In the rows, 128 means zero.
One turn moves each row of this set onto another row. After a few examples, where does it send each row asked below?
Darel: [151 146 137 124 121 117 114 101 118 125  92  94 118 129]
gur: [155 115 150 162 156 112 124 115 130 108 126 122 107 101]
zas: [144 126 146 154 140  86 119 134 142  96 117  89 113 125]
vafa: [143 134 143 147 138 123 123  94 101 121 109 127 125 104]
rin: [135 165 124 134 109 116 137 114 134 123 110 128 115 132]
Kif: [176 143 132 142 136  92 129 123 127 111 105  94 111 139]
mir: [173 129 140 164 148 119 127 103 113 120 122 123 112 118]
muko: [146 153 151 130 141 148 118 120 126 121 115  90  98 139]
letuv: [114 157 134 136 112 120 130 118 144 110 126 116 133 122]
Kalab: [121 142 152 147 143 141 107 130 128 114 117  94  98 140]
muno: [149 130 138 145 145 132 119  96 101 126 112 122 123 109]
viki: [156 121 150 162 151 107 135 113 131 107 122 129 115 102]
raziv: [116 132 150 136 126 109 105 113 135 108 105  86 124 114]
Pavu: [129 154 132 129 100 115 135 112 136 112 121 123 125 116]
bap: [135 127 139 147 157 131 120 147 137 106 121  98 103 150]
marir: [122 155 140 142 112 101 132 125 135  96 135 116 125 111]
bag: [162 139 137 128 154 139 130 135 133 112 120  97 101 146]
Tazu: [148 158 120 131 109 102 139 121 127 112 114 130 113 124]
Noluf: [130 119 148 146 154 124 115 106 118 113 119 118 119  95]
Tasi: [126 161 137 145 130 100 141 136 141  95 138 113 124 117]
kuzap: [171 134 143 159 140 116 137 100 112 117 118 130 119 113]
pino: [137 131 129 140 156 130 120 144 133 111 111  93 111 151]
Devi: [129 120 148 150 147 116 123 109 120 109 115 126 121  92]
zus: [141 158 126 145 120  88 138 135 130  98 128 125 112 118]
Getop: [145 154 154 141 142 142 117 123 136 117 116  80  95 137]
Tek: [153 141 139 122 153 139 130 132 142 114 114  87 103 136]
sen: [127 144 143 157 144 134 107 133 124 115 112  86 101 148]
Pev: [149 172 125 144 129  98 145 134 134 110 121 123 106 125]

viki goes to Devi
pino goes to sen
Where do these go?
Pev goes to Tasi
Kif goes to zas
marir goes to Pavu
muko goes to bag
muno goes to mir

